128 stands for zero in the data rows.
Here are some points, each followed by its number:
(142 214 152 174 156 151 162 155 160 159 152 158 141 149 145 150 137 155 150 158 144 152 182) 0
(142 155 181 144 159 158 147 159 194 148 151 164 154 168 150 168 163 159 196 164 157 158 179) 1
(151 154 150 188 159 147 173 160 144 156 157 153 142 159 205 162 151 149 135 191 156 160 141) 2
(145 155 154 162 154 156 145 163 153 166 163 159 156 163 146 166 154 153 148 155 158 161 156) 3
(144 163 151 150 161 155 164 156 167 178 161 157 156 163 140 177 160 154 165 154 156 161 197) 4
(138 147 160 151 154 155 165 166 183 144 147 165 165 164 152 165 160 164 149 144 148 154 150) 5
(179 154 157 151 155 161 164 155 146 169 163 152 158 161 161 161 168 154 163 159 157 156 164) 6
(186 150 148 158 153 152 179 159 140 182 165 154 157 159 177 155 180 152 138 159 157 158 140) 7
(141 153 161 151 154 159 175 171 159 151 155 163 176 163 170 158 156 158 160 165 155 151 153) 8
(146 209 153 168 159 151 161 159 166 150 151 162 140 159 169 157 140 158 148 177 143 153 159) 9
(140 153 152 153 171 147 170 157 150 168 158 166 173 168 255 147 152 161 235 216 156 150 145) 10
(143 189 156 164 166 147 175 149 170 179 159 159 154 160 163 144 148 178 163 159 146 149 152) 11
(165 153 182 147 158 164 146 158 200 142 150 161 154 163 142 168 162 158 194 159 162 156 177) 12
(147 154 154 154 154 156 145 166 143 164 157 161 157 163 142 178 169 152 144 157 159 163 170) 13
(138 190 158 165 152 152 164 152 168 166 153 152 155 154 146 154 143 163 157 149 150 151 174) 14
(148 152 175 154 154 156 152 150 187 138 144 154 155 144 150 152 160 162 182 151 155 151 147) 15
(150 149 157 151 153 154 164 160 159 163 163 154 159 163 176 150 162 153 185 161 157 159 147) 16
(255 148 152 169 151 195 165 141 136 147 160 149 142 150 135 163 165 144 141 151 167 152 145) 17
(185 151 148 162 153 154 164 162 139 164 157 155 156 157 137 187 174 146 133 155 157 165 150) 18
(145 171 158 171 181 145 184 150 169 160 154 170 145 156 235 148 159 174 149 171 150 151 157) 19
(150 151 154 159 152 158 150 160 147 166 158 155 171 168 143 157 154 152 152 152 159 164 157) 20
(167 162 156 177 151 154 157 155 149 156 151 152 154 154 148 154 159 156 144 145 159 157 159) 21
(165 150 156 152 155 153 167 157 149 177 167 150 160 162 171 149 167 153 164 158 156 158 146) 22
New points follow, each followed by the numbers of its two nearest points above by angle, nearest first.
(165 149 159 152 155 154 166 155 151 173 165 150 159 160 167 148 167 153 165 157 157 157 143) 22 6
(151 152 149 182 159 148 172 162 142 161 159 154 150 160 201 158 151 150 137 191 156 159 140) 2 19
(185 150 148 158 152 152 177 159 139 181 165 154 159 160 177 153 181 151 139 160 157 159 140) 7 22
(152 152 153 154 153 157 154 160 150 174 163 156 182 166 145 153 153 153 164 153 157 162 150) 20 3
(154 153 152 159 150 156 155 158 145 172 163 155 181 163 144 151 150 152 153 150 158 162 150) 20 3
(158 160 152 166 150 154 171 148 148 160 157 151 160 153 146 152 151 156 148 144 160 153 169) 21 6
(197 159 155 168 148 168 168 162 174 136 151 151 154 141 150 149 162 170 144 155 163 154 145) 21 6
(143 153 161 150 154 152 178 173 155 155 156 163 178 164 174 155 156 159 158 166 154 151 144) 8 16
(136 160 157 152 160 151 184 169 163 169 157 162 180 164 195 153 153 163 158 178 154 152 155) 8 16
(152 150 152 157 150 157 151 161 145 174 165 156 185 166 144 151 150 151 155 152 158 165 144) 20 3
(202 159 158 158 156 176 164 145 190 142 150 151 146 135 135 171 168 151 175 153 185 142 207) 12 6
(138 197 155 166 170 145 178 149 172 181 160 160 152 160 165 143 148 183 158 164 142 148 150) 11 14
(147 159 162 153 160 155 151 158 169 157 152 159 156 165 143 175 159 152 168 161 156 159 185) 4 1
(149 188 153 165 167 146 179 151 165 183 162 159 153 160 169 145 155 177 154 163 145 150 148) 11 14
(197 159 151 169 153 168 169 157 178 145 151 153 153 140 151 146 163 170 150 153 162 154 146) 21 6
(170 166 156 181 151 153 162 150 149 158 150 150 152 152 149 153 157 156 146 143 159 153 163) 21 6
(152 147 155 151 153 152 170 159 158 165 165 153 159 162 184 144 162 153 190 162 157 159 140) 16 22
(149 154 157 179 159 150 167 160 155 154 155 155 145 161 193 163 153 151 149 185 156 159 150) 2 19
